0: [ 23. -23.  -4.  -2. -23. -32. -21.  23.  19. -16. -17.  18.  -2.  -4. -24.  20.  29.  31.  42.
  25.  15.   2. -52.   2.]
1: [-13. -45. -27. -15.  24. -26. -15.  19.  -3.  11. -23. -20.  34.  -8.  26.  22.  -9.  -2.   5.
 -24.  -3.   5.   4.  -6.]
2: [  5. -18.   6.  -6. -16.  13.  24. -29.  11.  51.  13. -14.  49.  21.   6.   6.   9. -28.   7.
   7.   9.  10.   7.  -8.]
3: [ -8. -32. -20.  30.  22. -23. -10.  33. -17.   5. -16. -14.  26.  -8.  48.   1. -25.  20. -22.
 -16. -23. -26.  25.  -8.]
4: [-26.  20.  25. -35. -15.  24.  24.   0.  13.   5.  13.   2.   8.  21. -10.   2. -23. -38. -32.
 -30.  20.  23.  11.  12.]
5: [ 56.  37.   9.  11. -48.   6.  27.  16.   5. -50.  -1.  34. -29.  16.  -5. -30.  28.  10.  -5.
  19.  -4.   9.   3.  42.]
6: [ 11. -31.   1.   7. -12. -54.   0.   5.  29.  -7. -32.  16.  -3.  -7. -27.  -3.  39.  35.  35.
  28.   0.  11. -23.   6.]
7: [  7. -33. -20. -29.  10. -54.   2.  15.  -7.  42.  -5.   3.  23.  -6.  15. -15.   0.  21.  36.
  40.  10.  10. -14.   3.]
8: [  8.  -2.  12.   9. -10.   5.  32. -31. -30. -32.  35.  67. -10.  28.   1. -49.  30.  -3.  32.
  41. -35.  13. -26.   9.]
9: [-57.  33.  17. -27.   8.  15.  -8.  25. -46. -14.  30. 101. -35.   2. -30.  -3.  22. -20.   6.
  -9. -13.  14. -27.  38.]
10: [-49. -23.  20. -24. -31.  14.  26. -26. -25.   8.  27.  83. -16.  55. -16.   1.  30. -32.  30.
 -15. -26.  -6. -24.  -2.]
11: [ 47.  46.  25.  38.  -5.   6.  -9.  -5.  34. -49. -57.  22. -16. -47. -37. -32.  18.  53.  -9.
   0.  28. -10. -26.   8.]
12: [ 10. -47. -16.  33.   2. -21. -15.  12. -14.  21. -10.  -8.  20.  -2.  27. -13. -16.   4. -41.
  -3. -26. -32.  25.   1.]
13: [ 18. -20. -12.   2. -19. -47. -23.  34.  16. -31. -29.  22.  -7.  -3. -31. -14.  28.  24.  43.
  30.   5.   0. -50.  -7.]
14: [  7.  21.  20. -16.  -8. -26. -11.  25.  25. -55. -22.  16.   7. -39. -32. -29.  -1.  18.   0.
  11.  14. -24. -14.  19.]
15: [-18. -23.  21.   3.   8.  16.  23. -36.   0.  16.  16. -18.  28.  41.  13.   4.  12. -17.   1.
  11.  -5.  23.   1. -16.]
16: [  7. -41. -16.  33.  -2. -35. -13.  20. -22.  23.   2.   1.  15.   5.  31.  -4.  -8.   5. -19.
 -17.  -9. -36.  14. -27.]
17: [ -8. -37. -20. -53.  23. -31. -22.  33.  24.  45.  -4. -55.   1.   6.  15.  43. -19.  -4.  16.
 -10.  11.  15.   9. -20.]
18: [-24.  12.  20.   9.  18.  38.   3. -52. -33. -24.  23.  27.  -9. -23.   7. -12. -14. -29. -10.
   1. -26. -13.   3.  31.]
19: [-29.  -7.  23.   4.   7.  25.  29.  -8.  14.  53.   7. -33.   1.   8.   3.  29. -12. -17. -59.
 -62.  13.  10.   9.  -8.]

[-17. -21.   6.  19.   9.   2.  -5. -56. -50. -41.  14.  28.  -9.  -5.  20. -14.  -9.  -5.   7.
  30. -37. -13. -10.  30.] 18 8 15
[ 33.  36. -12.  35.  22.  29.  53. -52. -13. -45.  14.  36.  10. -40.  44. -64.  10.  -5. -33.
  47. -14.   1.  19.  15.] 18 8 5
[-75. -25. -13. -36.  15.   5. -27.  15. -18.  33.  23. -44.   7.  31.  20.  24. -30. -38.  10.
 -34.  16. -15.   6. -31.] 17 1 19
[-11.  -3.   8.  -7.  28.  36.  11. -32.  17. -19. -29. -25.  23.  -3.  -4.  17. -28. -13. -21.
 -30.   9.  -1. -17.   6.] 4 15 19
[ -4.  44.  -3. -21.  30.  36. -18.  25.  24.  42.  32. -28. -22. -11.  -5.  31. -17.  19.   7.
 -21.  18.  33.  35. -31.] 17 19 4
[-22. -25.  -1.  13.  28.  13.   8.  -8. -10.  33.   9. -54.   0.   8.   6.  25. -37. -16. -21.
 -26. -13. -19.  27.   7.] 19 12 1
[ 43.  -1.  -3.  10. -11. -13.   4.   8.   2.  26. -21.   2.  -1.  13.   6.  -9.  -3.  24. -11.
 -21. -10.   9.   1. -26.] 16 12 3
[-13. -37.  -3. -49.   0. -15.  31.  16. -21.  62.  21. -13.  10.  33.  24.   1. -17. -42.   8.
  -9. -10.   5.  15.  -1.] 2 15 17
[ 25.  30.  10.   9. -19.  18.   8.  -6.  -1.  14.  32.   9.  -7.  44.   4.  -3.  -6. -22. -32.
 -41.   3.   6.   7.   3.] 4 19 15
[-10. -46. -28. -18.  -6. -42.   3.   4.  11.  26. -11. -27.  27.   2.  26.  21. -16.  -4. -18.
 -32.   5. -27.   5.   0.] 1 16 12
[ 20.  40.   0.  -7.  29.  57.  10.  31.  30.  57.  49. -38.  -6.   8. -15.  26.  -5.   8.  35.
  18.  33.  66.  30. -34.] 2 15 17
[  1.  15.  -8. -34.  -7.   6.  -2.  31.  27.  60.   7. -79.  36.  -4.  16.  21. -39.  -9.  -4.
 -29.  30.  -1.  26.  10.] 17 19 2
[ -2. -20. -20. -33. -10. -14. -10.   9.  38.  13. -54. -42.  -4.   9. -15.  39.   0.  29.  28.
 -32.   9.   8.  -6. -19.] 17 1 0
[ 34.  16. -25.  -9.   5.  -1.  10.  34.  22.  42.  11. -98. -11.  13.  16.  20. -35. -22.  -5.
  -1.  38.   0.  64.  -9.] 17 2 19
[ 35.  24.   3.  50.  -3.  36.  -1. -51. -35. -28.  20.  56.  23. -36.  42. -73.  19.  -8. -25.
  55.  -9.  10.  36.  15.] 18 8 5
[-59.  -4.   5. -12.   3.  26. -35.  -4.  14. -23.  -3.   2.  19. -22. -28.  30.  11.  12.  30.
  -3.  14. -10. -34.   6.] 0 14 1
[ -5.  27.   3.  35.  23.  34.  -2.  -2.  19.   4. -10. -51.  11. -26.   4.  18.  -6.  13. -11.
 -23.  20.   4.   7. -16.] 19 1 15
[ 39.   2.  -3.  49. -29. -11.   4. -37.  29. -37. -67.  -9.  30. -39.  -4. -17.  33.  39. -19.
  18.  23. -14. -17.   5.] 11 6 14
[ 14. -39.  -4.  24.  26.  17.  11. -35. -19.  12. -42. -10.  40.  -3.  33. -14.   3.  21. -22.
  -2. -28. -17. -28.  -2.] 12 3 16
[-17.  15.  -2.   1.  38.  -6. -34.  -2.   5. -17.  21.  -7. -12. -34.   6.  28.   8.  32.  19.
  25.  -4.   1.  15.   9.] 1 14 18
[  4.  39. -11.  -7.   5.  27. -24.  28.   3.  49.  53.  -2. -35.   3.  -6.  16.  -5.   6.   0.
 -22.  -7.  46.  28. -32.] 4 19 17
